In the rows, 128 means zero.
One turn moves every row onto another: examples first, then more rows asked:
Bamik: [118 160 144 136 120 159 132 163 131 106 113 112  93 104 141  84 107 163
 126 137 128 104]
sil: [128 104  90 148 146 150 128 133 136 118 127 119 129 198 137  87 131 148
 122 117 131 114]
kagig: [131 180 105 123 122 150 139 135  94 110 103 122 137 138 143  97 142 123
 107 118 178 106]
nek: [134 109 116 120 126  93 123 140 139  97 125 123 123  99 100 195 146 117
 125 148 108 131]
Zat: [147 124 100  91 135 135 132 132 113 123  89 113 173 163 162 118 162 155
  99 119 142 106]
sab: [104 123 106 109 144 103 136 114 134 131 135 123 139 115 100 182 147  98
 109 140 118 146]
kisoz: [131 116 101 111 141  92 127 131 123 107 128 128 132 126 101 197 158 104
 117 137 125 133]
Gupa: [132  91 112 162 115 151 127 148 159 100 125 116 116 162 140  82 123 167
 139 135 109 114]
dapes: [121 103 123 115 151 103 128 145 139 108 133 117 102 115  99 192 138 133
 134 146  92 133]
kov: [120 112 109 105 166 104 134 139 122 115 133 121 109 140  96 192 152 123
 128 135 109 134]
tezur: [158 116 118 111 109 123 112 134 147 115  85 123 174 112 169 119 134 151
  89 136 132  96]
Razak: [ 94 120 114 106 156 109 136 127 128 138 141 119 126 131  94 176 150 125
 123 135 100 153]
lopa: [128 103 124  84 156 157 150 142 122 110 105  96 125 165 169 112 140 176
 118 131 115 103]
pera: [ 97 110 127 111 136 111 139 137 140 123 139 111 116 104  99 175 145 128
 137 149  85 155]
tanos: [107 125 148 129 104 142 131 160 146 115 140  92 115 122 135  71 112 153
 157 123 138 119]
nem: [134 135 159 141 105 155 140 161 122  89 109  95 132 113 149  90 124 178
 127 148 126 107]
lar: [115  99 137 116 138  87 136 141 140 113 143 128 104 120 104 166 146 130
 123 156  94 157]
pafos: [142  96 137 107 129 144 131 144 159  98  99 105 125 114 174 113 111 172
 105 149 106  95]
buvu: [125 131 132 130  80 131 128 135 147 106 135 101 145 104 145  78 112 114
 131 129 169 111]
bod: [122 146 150 135 163 159 130 159 105 125 112 105 130 156 139  87 124 179
 113 123 129 110]
bifes: [112 171 125 120 156 166 144 149 105 118 117 112  97 150 138  88 122 150
 122 121 146 108]
zur: [108 111 116 113 117 105 139 121 142 115 133 115 133  89 104 179 143 105
 121 152 105 148]
menub: [140 154 125 129 153 149 138 127 102 117 108 113 156 154 148 101 124 133
  79 127 172  99]
depu: [109 106 124 107 160  91 141 132 125 122 144 131 106 145  99 169 152 122
 120 145 108 156]
lav: [125 104 128 118 115  78 132 131 138 105 135 135 126 111 107 171 156 110
 117 158 112 154]
gor: [102 138 131 119 144 142 128 150 124 142 142  98 126 165 130  71 120 147
 139 101 153 122]
perug: [119 145 115 121 119 129 126 127 128 134 137 110 152 149 137  80 119 104
 118 105 188 114]
tob: [140 171 126 139  88 142 124 149 127  99 100 124 131  89 143  92 127 133
 114 136 156 105]
det: [147 105  79 153 113 138 123 119 141 106 117 131 154 174 144  94 137 115
 107 123 155 108]
Nos: [151 140 137 135  95 147 144 129 117  86 107 103 157 109 156 102 126 129
  97 147 165  99]
Geto: [120 110 114 107 138  84 141 122 123 115 139 134 127 134 103 174 159 100
 111 149 124 154]
Vimor: [148  95 101 162  83 139 123 131 163  85 116 123 141 138 148  90 125 134
 125 142 132 108]

sab turns into Razak
lar turns into lav
And these:
sil turns into Gupa
pafos turns into tezur
kisoz turns into kov
tanos turns into buvu
nem turns into Nos
Bamik turns into tob

One turn moves every row onto another: examples first, then more rows asked:
pelu: [172 139 152 133 114 128 127 126 158 159 134 146 101 105  92 130 135 120
 130 134 150 153 117 157 159]
sesi: [ 93 155 114 144 112 130 148 142 133 129 118 141 192 146 134 127  61 132
 140 116 132 107 152 167 123]
zisek: [156 134 116 139 143 173 103 119 136 113 121 124 170 140 124 125 136 147
 139 150  95 102 127 100 109]
Lafu: [112 154 179 134  71 125 154 108 114 151 111 159 173 132 128 120  96 152
 143 109 115 136 162 131 135]
Suzo: [114 137 118 183  88 132 128 133  84 101 136 147 176 128 128 100 102 136
 131 130 145 163 150 134 139]
fazis: [106 147 135 178  78 131 140 127 105 136  90 149 141  87 120 127 124 140
 149 129 116 144 127 173 175]
von: [102 141 142 118 114 117 137 125 152  92 139 146 131 132 135  83  94  95
 162 134  74 118 117 143 116]
ranir: [153 149 116  90 139 119 138 172 141 117 144 147 113 146 153 154 126 142
 128 130 145 133 138 106 162]
Mos: [ 74 132 131 128 113 111  91 122  90 134 126 129 129 162 105 101 146 145
 109 121 148 120 163 131 126]
sep: [111 130 117 122 103 151  96 137 137 103 104 129 150 159 102 118 157 150
 122 131 143 126 140  78 125]
pud: [147 130 129 139 142 135 123 150 168 141 119 146 109  95  79 148 111 129
 124 139 155 143 123 167 153]
kot: [ 76 154 116 166 113 120 140 142 113 131 104 143 133 112 119 155  93 145
 175 155 114 134 117 178 155]
mol: [143 142 177 115 114 141 131 151 161  97 103 142 119 156 131 165 106 138
 136 129 119 129 136 110 176]
Muzu: [105 137  95 139 105 122 167 108 127 133 132 134 135  99 136 113 144 175
 150 111  87 117 142 129 182]
kuzug: [159 126  96 152 101 157 129 137 124  98 133 142 173 140 135 108 137 144
 142 137 142 139 128  83 123]
Keki: [ 77 140  83 126 125 125 169 127 131 132 123 130 125  99 118 135 137 160
 157 114 112  89 146 139 156]
Gasur: [ 99 143 148 116  87 122 138 135 147  96 122 153 130 109 120  73 125  80
 139 110 101 123 133 137 118]
zak: [183 127 140 104 133 145 137 141 137 126 119 142 118 135 153 140 132 127
 119 114 135  85 130 127 180]
miz: [109 158 118  97 119  89 119 119 115 159 151 147 165 164 151  96  95 163
 128 125 107 127 148 135 138]
rute: [123 122 143 134 134  95 111 114 123 145 141 150  98 143 154  80 132 135
 135 135  90 141 123 176 130]
Girak: [130 123 128 126 111 164 126 118 118 118 114 130 143 159 113 137 135 135
 169 144 152  80 117  91 109]
Lemek: [116 122 135 105 129 123 130 125 113 156 111 162 161 111 130  96 106 146
 101  96 132  85 170 151 115]
nofa: [156 147 139 139 116 119 111 119 164 151 135 132 110 134  93 135 115 140
 138 150 132 155 101 156 190]
nofup: [102 129 121 125 135 102 113 145 126 144 126 147  98 122 133  87 148 105
 117 120 129 124 138 185 107]
Pif: [139 129 123 155 162 136 105 104  90 136 150 133 159 127 138 103 119 151
 120 139  89 118 155 152 108]
saget: [161 173 133 126 123 155 133 172 163 102 114 128 152 130 138 163 118 101
 120 123 125 125 141 134 161]
Des: [146 124 118 140 142 117 120 142 173 133 142 139 104 140  99 132  94 130
 139 148 154 143 104 170 164]
dabod: [ 98 144 158 155 109 145 127 103  75 135 122 133 149 142 108 143  99 125
 170 150 134  91 134 145 112]

Gasur turns into Keki
pud turns into Des
Lafu turns into Lemek
And these:
Pif turns into Suzo
nofup turns into kot
mol turns into zak
sep turns into Girak

